The rows of R fall into a few groups, and each row is roughly a mix of its group's hidden directions.
R:
-1.22,1.74,1.38,0.56,1.86,-2.28,-1.12,-3.64,-1.10,-0.24
-1.94,0.47,1.42,-1.14,-2.09,2.15,0.77,-0.79,3.68,0.27
-2.68,3.63,-0.51,-1.11,0.57,-0.56,-0.22,2.25,1.86,-0.19
3.51,-0.78,-1.00,0.34,-2.01,2.08,2.30,-0.27,-1.13,-1.45
-0.97,-1.32,2.05,-1.95,-0.81,0.22,-2.20,-3.26,1.96,0.69
-1.28,2.32,2.79,-2.88,-1.33,0.50,0.37,-2.29,0.14,-0.79
-0.85,0.91,1.06,1.03,-0.76,-0.25,-2.67,2.05,0.28,3.91
0.00,0.71,-1.70,0.74,1.75,-0.02,4.03,2.19,1.15,-1.32
-1.55,1.71,1.50,0.66,-0.23,-1.13,-3.39,-3.12,-0.76,0.11
-0.66,-1.17,0.59,0.81,1.32,1.93,1.12,2.64,-0.66,3.77
0.10,-2.20,-1.07,-1.97,1.98,3.33,-0.07,0.25,-1.82,1.70
1.54,-2.87,0.86,3.70,0.87,-1.11,0.93,-0.24,1.77,-0.29
-1.02,-1.48,-1.46,-1.23,2.75,2.60,1.14,1.28,-1.48,2.19
-1.32,2.67,-0.78,0.17,0.16,-0.06,1.62,3.53,2.17,-1.34
0.31,1.95,-0.67,-0.40,-1.63,-2.52,-0.48,-1.78,1.69,-3.38
-0.44,-1.07,1.60,-1.83,-1.41,-0.51,-3.63,-2.89,0.34,0.13
-0.20,0.44,2.22,-0.70,-1.40,-0.73,-3.20,-3.02,-1.81,0.62
1.69,-0.27,1.96,1.97,-1.82,-0.99,-2.27,1.10,1.77,2.58
-2.53,1.63,-0.94,1.94,-0.66,1.84,-1.10,1.24,3.29,0.08
-0.30,-2.30,0.27,-2.14,-2.34,2.04,-1.64,0.20,2.72,1.17
-0.53,-1.23,-0.41,-0.48,2.22,2.69,1.00,1.31,-1.89,3.23
-0.36,-0.16,-1.60,-1.17,0.51,-0.96,0.33,-2.42,-0.34,-4.45
0.53,3.28,-2.37,-2.64,-0.34,-1.14,-1.31,-1.89,0.78,-0.40
-0.04,0.09,-1.74,0.82,1.27,0.80,3.62,2.72,1.89,-1.07
-2.58,2.54,-1.63,0.33,-0.68,-2.76,-1.28,-0.72,0.72,-2.11
-2.95,3.48,-1.20,-1.17,0.71,-0.57,-1.37,1.84,1.15,0.30
0.79,1.69,-1.37,0.93,2.14,-1.71,3.04,1.32,-2.24,-1.20
-0.85,3.75,-1.24,-2.92,-1.03,1.63,-0.98,0.18,-1.04,-0.71
-1.15,0.33,-2.18,-2.12,1.21,0.41,1.63,-1.76,-1.05,-3.46
2.94,-2.24,0.78,-0.45,-0.72,0.95,-1.00,-3.13,-1.84,-0.98
-0.12,1.15,0.65,1.13,-0.54,-0.14,-1.63,2.15,0.82,4.46
1.66,-0.41,2.24,2.78,-1.76,-0.97,-1.51,1.16,1.31,2.47
-1.76,2.26,-1.90,-0.99,0.09,-2.35,-1.67,-1.86,-0.09,-2.56
-0.42,-0.29,1.65,1.66,-0.16,0.92,-0.31,2.76,-0.08,4.10
-1.39,0.00,0.84,0.41,-1.75,1.07,-4.45,-1.29,1.01,1.29
-0.43,2.44,-3.30,-1.79,0.27,0.95,-1.76,2.28,-1.27,0.11
-0.09,-2.49,-0.40,-0.69,-1.67,2.02,-3.11,0.75,2.11,1.66
-0.48,2.81,-1.49,2.05,1.48,-0.49,-0.55,2.01,3.13,-0.15
-2.16,2.07,2.74,-2.57,-1.64,0.21,1.32,-1.07,0.47,-1.48
3.31,-1.32,2.09,1.36,-2.66,-0.10,-1.74,-0.68,1.13,0.62
-0.54,0.48,-2.56,-1.96,1.03,-0.52,0.57,-2.41,-0.51,-3.54
-2.59,2.84,-1.83,-0.44,0.84,-0.35,-0.09,3.09,0.92,1.27
-1.96,-0.76,3.43,1.53,0.85,-1.93,0.56,-1.53,2.18,0.86
-1.08,-1.25,1.03,-1.38,-0.72,-0.16,-3.89,-2.64,1.61,0.45
2.34,-1.53,0.89,-1.56,1.17,-2.17,0.57,-1.57,-3.35,-0.09
-0.33,-2.15,-0.39,-1.84,-1.74,2.42,-0.16,1.17,3.37,1.12
-1.98,0.37,3.34,-1.45,0.72,-1.06,-1.68,-2.91,0.20,0.94
3.61,-1.94,-0.26,0.16,-0.66,1.33,-0.97,-2.65,-1.85,-0.83
-0.65,-0.75,2.51,-2.08,-0.42,-0.85,-1.26,-4.01,0.93,-0.35
-0.43,-2.12,0.44,-1.92,-1.71,2.42,0.35,0.40,3.52,1.06
1.21,0.46,0.40,-0.91,2.05,-3.00,1.53,-1.75,-2.82,-1.36
1.69,-1.07,-3.28,2.20,1.90,-0.35,-2.17,1.55,-0.05,0.83
0.22,2.31,-0.01,2.03,2.32,-2.16,1.57,-0.67,-2.78,-0.97
0.69,-0.42,0.94,0.06,-1.05,-0.97,-4.24,-1.59,-2.61,0.48
3.19,-2.07,0.20,-0.01,-0.22,1.04,-1.43,-3.04,-2.05,-0.20
2.04,-1.85,1.67,-0.76,-0.36,0.64,-1.27,-3.77,-1.94,0.24
-3.43,1.83,0.37,-0.06,0.54,-1.28,1.50,2.64,2.01,0.83
-0.66,-0.83,2.59,-1.70,-1.14,-0.25,-2.16,-3.69,0.90,0.09
-0.52,-0.55,2.11,-1.74,-1.20,-0.70,-3.05,-3.43,-0.09,0.33
0.92,3.37,-2.07,-2.37,-0.49,-1.48,-0.09,-1.92,1.27,-1.15
1.81,-1.16,-2.08,-0.64,1.16,-0.25,3.17,3.09,-0.79,-0.43
2.82,-0.80,-0.44,0.66,0.82,-1.05,1.22,1.40,-4.08,0.18
-0.32,-2.29,-1.06,3.43,1.32,-1.04,1.09,2.40,0.63,1.66
0.93,3.33,-1.49,-2.66,-0.49,-1.51,-0.21,-1.89,1.16,-1.56
-0.10,-1.90,-0.97,-1.47,-1.45,2.28,0.89,2.18,3.38,0.41
2.90,-2.75,1.12,-0.02,-0.78,0.67,-0.46,-3.08,-1.65,-0.64
-3.43,2.70,-1.60,0.35,-0.58,-2.37,-1.22,0.54,0.78,-1.01
-2.43,1.36,-0.52,1.60,-1.12,2.28,-0.68,1.11,3.51,0.30
-0.38,-0.81,-1.15,1.04,-1.73,2.97,-1.08,2.79,2.05,1.71
1.30,-2.59,0.10,-0.67,1.48,1.19,2.12,-1.76,-1.33,-3.06
-3.02,3.00,2.00,-2.65,-0.68,-0.22,-0.09,-0.64,0.80,-0.62
0.79,1.94,0.16,1.88,1.55,-2.03,0.02,-0.61,-4.03,-0.09
-1.22,-1.93,2.64,0.73,-1.31,-0.76,3.82,0.64,0.75,-0.76
-2.41,-2.87,-0.91,0.59,1.93,0.16,-1.22,-0.76,-2.06,-2.43
0.89,-3.48,2.60,0.86,0.01,-0.90,0.02,-3.04,-0.57,0.60
1.52,-0.80,3.34,2.09,-1.75,-0.10,-1.08,1.51,0.70,2.38
-1.90,-1.52,0.51,1.24,1.50,0.82,-1.68,2.49,-0.80,3.29
-0.03,-3.68,1.94,2.01,0.92,1.41,-0.15,1.98,-0.68,1.58
0.54,0.52,1.79,-3.53,-1.04,0.87,-1.01,-2.83,-1.84,-0.81
2.17,-0.19,0.48,-0.34,1.53,-2.00,2.82,-0.37,-3.26,-0.99
-1.77,-0.61,-2.99,-1.42,2.74,1.32,2.03,-0.46,-1.49,-0.92
-3.37,2.62,-2.66,-1.56,0.59,0.58,0.75,1.06,-0.44,0.91
-0.14,-1.70,2.15,1.32,-0.25,1.65,-0.49,2.73,-0.28,3.37
-2.40,2.56,-3.21,-2.57,1.18,0.20,0.51,-0.05,-0.34,-0.21
-0.11,-2.06,-1.24,3.76,1.15,-1.08,0.98,2.20,1.20,1.21
2.43,2.88,0.47,-0.77,-2.99,-0.10,1.77,-0.53,1.94,0.10
-0.32,1.35,0.51,-0.31,2.15,-3.15,-0.61,-2.91,-2.08,-1.07
0.73,-1.77,2.28,1.97,0.06,1.39,0.21,2.12,-0.41,3.42
-2.76,1.17,-1.47,1.39,1.84,-1.54,-1.37,2.23,1.51,1.80
-0.94,1.90,1.14,-2.17,0.49,0.16,-3.26,-2.92,-0.83,0.71
1.32,-2.82,3.34,2.83,-0.78,0.03,-0.04,1.20,0.31,0.36
-2.59,2.88,-1.77,-2.58,-0.80,0.82,-0.97,1.02,-1.56,0.77
-2.40,-2.91,-1.42,0.53,2.60,-0.06,-1.39,-0.44,-1.71,-1.69
2.83,-2.91,1.43,0.27,-0.42,0.55,-0.37,-3.08,-1.48,-0.47
-2.45,2.49,-1.38,-0.27,-0.49,-2.71,-1.46,-0.83,0.64,-2.47
1.81,-1.85,2.79,-0.25,-1.60,1.02,1.83,-2.61,-0.95,-1.39
-0.78,-1.35,3.38,-1.28,0.54,-0.91,-1.23,-3.36,-0.66,1.15
1.85,-1.65,-1.92,0.33,1.50,0.06,-3.49,-1.07,-1.91,1.40
0.09,-1.66,3.08,-1.37,0.00,0.04,-1.12,-3.49,-1.77,0.64
-0.14,-2.31,0.28,-1.81,-2.47,1.61,-2.81,0.07,2.29,0.74
0.08,-1.94,-1.24,3.52,1.19,-1.26,1.10,2.46,1.45,1.03
-2.66,2.91,-1.43,-0.24,0.66,-0.70,0.03,3.11,1.71,0.16
-0.16,2.16,-2.13,-2.14,0.68,-1.94,-0.80,-2.27,0.50,-2.65
-0.14,0.70,-1.59,0.06,1.27,0.43,4.31,2.30,1.33,-0.80
-2.59,-0.12,-0.58,0.52,2.53,-0.44,-2.41,1.42,-1.37,2.74
-2.73,-0.78,-1.64,0.58,2.54,-0.35,-2.57,1.11,-0.98,2.16
0.03,0.00,-1.83,-1.39,1.10,0.16,2.40,-2.35,-0.86,-3.54
-2.80,0.78,-0.51,0.57,-0.17,1.65,-0.78,-0.10,4.31,0.40
0.49,1.83,-1.74,-0.62,1.53,0.43,-4.14,-1.38,-0.79,1.40
2.33,-1.70,-1.56,1.11,1.61,0.23,-3.17,-1.34,-1.56,1.51
-1.68,0.59,3.12,-1.55,-1.88,0.09,3.17,-0.33,0.55,-1.36
0.04,0.51,1.01,1.31,-0.23,0.92,-0.19,2.34,0.06,4.66

Here is one row of each group, with its name. Which group are the others in?
-2.58,2.31,-1.34,0.33,0.31,-0.81,0.75,3.40,2.03,-0.50
B
-2.12,2.28,-2.28,-0.56,-0.14,-2.56,-1.36,-1.17,0.63,-2.40
W
-0.43,1.85,1.03,-0.37,2.10,-2.85,0.98,-2.87,-1.86,-1.06
J

2.15,-1.67,-0.69,0.57,-0.38,-0.21,-2.93,1.15,-3.21,1.58
J
0.83,0.61,2.00,-2.88,-1.72,1.31,0.14,-2.62,-1.38,-2.07
B
2.57,-2.45,-2.22,-1.11,-0.02,-0.16,0.25,3.14,-1.57,-0.10
J
-0.32,0.64,-1.14,-0.05,1.17,0.44,4.50,1.73,1.82,-1.09
J
2.10,0.14,-3.87,0.62,-0.43,1.43,0.55,2.72,-0.93,-0.74
B
2.20,3.59,0.91,-1.29,-2.10,-0.50,0.64,0.19,1.83,1.58
W
-1.95,0.77,2.08,-0.04,-1.02,0.24,-2.95,-3.21,1.46,0.44
J
0.47,0.13,-2.63,2.21,1.08,0.87,1.71,3.75,0.34,-0.31
J
1.59,-1.09,-1.03,-0.41,1.51,-0.35,4.32,1.80,0.06,-1.38
J
